In the rows, 128 means zero.
Named turns come first, each shown by rows before and after it. Which turns, in which order, take the first row of each pair that follows to the second? Write the first one first, as in the answered first pair.
q_540 (before |-> after):
[102 124 115  94  98 119 128 168 130 105  90 102 165] |-> [100 131 121  95 104 129 130 142 141  90  94  93 167]
[109 150 119 112 140 108  92  96 132  99 125 123 112] |-> [115 149 126 134 133  90  84 110 144 110 123 123 110]
[119  98 111 132 165 140 123 108 146  89 152 129 137] |-> [134 110 128 171 150 116 118 117 166 101 148 117 136]
q_166 (before |-> after):
[108 108 130 128 150 144 134 122 141  87 132 114 135] |-> [120 108 136 142 137 123 117 126 166  92 126 108 125]
[141 138 130 161 119  86 117 197 122 183 124 139 115] |-> [126 144 126 135 134 117 150 196  74 177 135 147 131]
[105  84  88 154 133  86  82 143 101 123 148 149 107] |-> [112  98  98 158 116  74  84 159 105 140 127 147 104]
q_286 (before |-> after):
[139  81 123 138 167 141  98  99 145  84 142 146 121] |-> [133  75 115 122 163 149 101 106 126  89 138 152 120]
[122 106 111 120  97  91 128 159 129 126  83 111 106] |-> [132 130 134 159 116  89 140 133 162 102  97  89 115]
[121 112 123 127 134 139 124  98 162 108 126 131 123] |-> [111 108 117 113 132 149 129 101 143 105 124 132 127]
Pairs:
(two turns a pair)
[ 96 141 102 111 162 181 100  65 139  93 198 134 110] |-> [105 103  78 104 116 133  46 101 158 138 161 155  76]	q_286 then q_166
[140 161 151 139 107 126 124 107 144 134 102 112 108] |-> [121 143 127 113 108 140 137 144  86 154 104 140 119]	q_540 then q_166
[145 129 143 191  97 104 146 167 112 165 139 141 139] |-> [123 119 121 168 141 148 160 142  77 134 180 147 154]	q_166 then q_166
[104 135 143 105 134 106 142 118 105 142 145 138 137] |-> [104 113 127 103 133  99 118 120 116 139 145 141 128]	q_166 then q_286
[116 131 112 142 124 132 128 151  81 131 108 149 119] |-> [121 158 144 163 136 140 139 106 120 101 112 117 125]	q_540 then q_540
[117 127 137 107 118 152 141  94 119 112 135 123 118] |-> [118 113 124 104 118 150 125  96 126 116 133 127 110]	q_166 then q_286
[113 109 105 138 115 125 123 173 144 161  93 113 135] |-> [ 98 120 112 101 143 169 156 132 124 123 104 105 151]	q_166 then q_540
[136  95  86 126 150 127 175 126  96  78 152 162 154] |-> [164  86  99 165 112  68 127 129 171  97 127 145 125]	q_166 then q_166
[129 112 121  92 145 155 138 141  72 110 106 130 179] |-> [151 116 133 156 165 133 109 104 154  84 133  97 170]	q_166 then q_540
[142 136 109 133 114 111 146 163  91 165  86 129 175] |-> [139 148 113 137 134 127 164 152  85 149 103 124 191]	q_286 then q_166
[119  69  93  91 130 130 112 118 142  94 137 128 116] |-> [133  92 120 100  85  95 119 153 151 132  91 126 110]	q_166 then q_166
[129  77 155 118 123 107 111 158 130 123  81 151 156] |-> [131  96 176 118 136 127 126 111 153  89  85 129 157]	q_540 then q_540
[122 112 119 191 156 113  93 170 161 164 156 107 138] |-> [121 156 150 197 159 131 137 163 143 157 155  97 158]	q_166 then q_286
[ 94 105 100  59 122 151 136 116 132 136 136 137 114] |-> [118 147 146 107 114 128 140  86 191 127 121 101 112]	q_540 then q_166
[133 152 125 124  84 107 104 146 129 168 136 147 126] |-> [117 125 101  88 109 144  96 110 117 133 153 152 126]	q_540 then q_166
[140 157 138 117 100 127 118  90 154 128 112 121 102] |-> [137 159 129 104  96 126 137 129 106 155 106 140 111]	q_540 then q_166
[129 111 145 150 145 110 156 184  88 154 128 151 158] |-> [120 108 140 141 181 150 167 130  99 102 162 136 164]	q_166 then q_540
[132 120 129 135 104 148 126 116 127 170 101 127  98] |-> [132 139 142 146 109 154 146 114 122 163 103 118 108]	q_286 then q_166
[139 118 136 166 150 106 130 119 140 112 148 121 142] |-> [143 141 153 159 128 100 151 143 121 133 121 124 143]	q_166 then q_166
[136 130 155 139  97 118 127 125 146 112  78  93 102] |-> [118 119 132 108 101 136 143 154  88 131  85 120 114]	q_540 then q_166
[144 163 145 140 130 149 149 130 120 128 171  94 157] |-> [151 154 142 155 127 133 130 118 151 125 173  88 149]	q_166 then q_166
[ 89  97  69 109 157 140  85 124  97 133 116 164  97] |-> [ 85 111  80  96 159 160  98  85 112 106 112 146  99]	q_540 then q_286
[130 105 109 150 133 113  96 149 142 126 150 116 135] |-> [133  98 109 139 124 112  91 150 145 129 135 119 128]	q_540 then q_166
[131  61  88  92 121 106 103 178 122  71  91 162 143] |-> [154 104 130 126  96  71 125 194 149  92  62 144 145]	q_286 then q_166
[116  92 102 108 143 138 105  93 151  95 139 127 119] |-> [134 124 136 113  89 100 114 136 154 140  84 127 108]	q_166 then q_166
[143 107 118 155 141 100  91 118 158 113 140 118 109] |-> [140 147 141 128 106 103 144 162  99 148  97 129 125]	q_166 then q_166
[124 181 147 145 127 136 137 141 112 181 155 150 156] |-> [107 144 115 125 156 163 117 113 109 152 184 155 153]	q_540 then q_166
[137 127 134 127  98 116 106 133 135 158 106 127 101] |-> [118 131 120  99 125 153 137 125  85 141 131 135 119]	q_166 then q_166
[144 129 153 129  96 106 133 137 142 104  82 115 129] |-> [122 125 139 105 129 148 156 122 103  81 116 124 151]	q_166 then q_166
[130 116 139 186 149 144 109 114 184 116 156  97 111] |-> [104  70  91 130 142 161 100 157 121 138 158 135 108]	q_540 then q_540
[103 107 108  91 134 150 138 121 107 133 160 133 123] |-> [121  99 122 124 112 109 100 127 165 147 142 119 103]	q_166 then q_166
[157 164 173 205  98  94 158 156 143 113 124 112 156] |-> [132 155 152 171 138 150 189 137  89  82 159 124 180]	q_166 then q_166
[124 123 128 147 143 131 141 114 133 107 138 124 137] |-> [134 132 135 161 129 112 142 141 132 133 125 129 136]	q_540 then q_166
[147 122 130 129 144 146 156 164  96  95 123 125 153] |-> [154  98 122 156 149 126 119 143 149  86 137 109 138]	q_166 then q_166
[119 145 144  69  88 130 111 119 131 146  87 129 103] |-> [130 160 156  89  86 123 111 111 149 143  87 124 101]	q_540 then q_540
[125 157 128 106 145 174 173 115  90 122 125 135 147] |-> [117 101  84  87 141 166 115 119 100 127 131 153 121]	q_166 then q_286
[131 127 109 142 137 124 125 158 108 151 141 138 137] |-> [129 144 132 139 149 142 139 111 131 116 153 116 146]	q_540 then q_540
[128 146 124 146 144 135 125 156  97 156 146 137 130] |-> [127 161 134 142 157 157 140 112 111 124 147 123 132]	q_540 then q_540
[117  77 137 146 133 100 133 139 106 116 114 141 143] |-> [120  91 146 163 146 104 141 123 120 103 125 133 151]	q_286 then q_286
[129 188 158 100 129 170 156  74 117 122 136 112 121] |-> [140 162 136 126  93 114 125 167  88 199 123 148 108]	q_540 then q_540
[113 105 124 142 166 136 113 115 171 104 136 116 128] |-> [112  85 109 139 153 117 100 152 147 138 129 138 125]	q_540 then q_540
[150 149 151 143  84  86 120 154 118 184 100 117 135] |-> [125 161 152  93 121 153 170 118  63 140 124 121 163]	q_166 then q_540
[123 150 135 156 179 173 122 121 114  97 171 146 113] |-> [147 160 156 187 137 121  98 145 163 132 129 134  92]	q_166 then q_166
[124 113 125 118 112 127 112 113 161 110 116 106 107] |-> [126 128 134 118  93 116 130 147 137 137  96 118 114]	q_540 then q_166
[144 140 157 165 119  77 164 147 152 125 107 126 158] |-> [111 102 113  83 132 129 170 131  92  95 114 149 157]	q_540 then q_540
[104 116  99 101 136 164 122 131  74 142 163 144 133] |-> [119 121 115 147 151 155  98  84 148 112 180 117 121]	q_166 then q_540
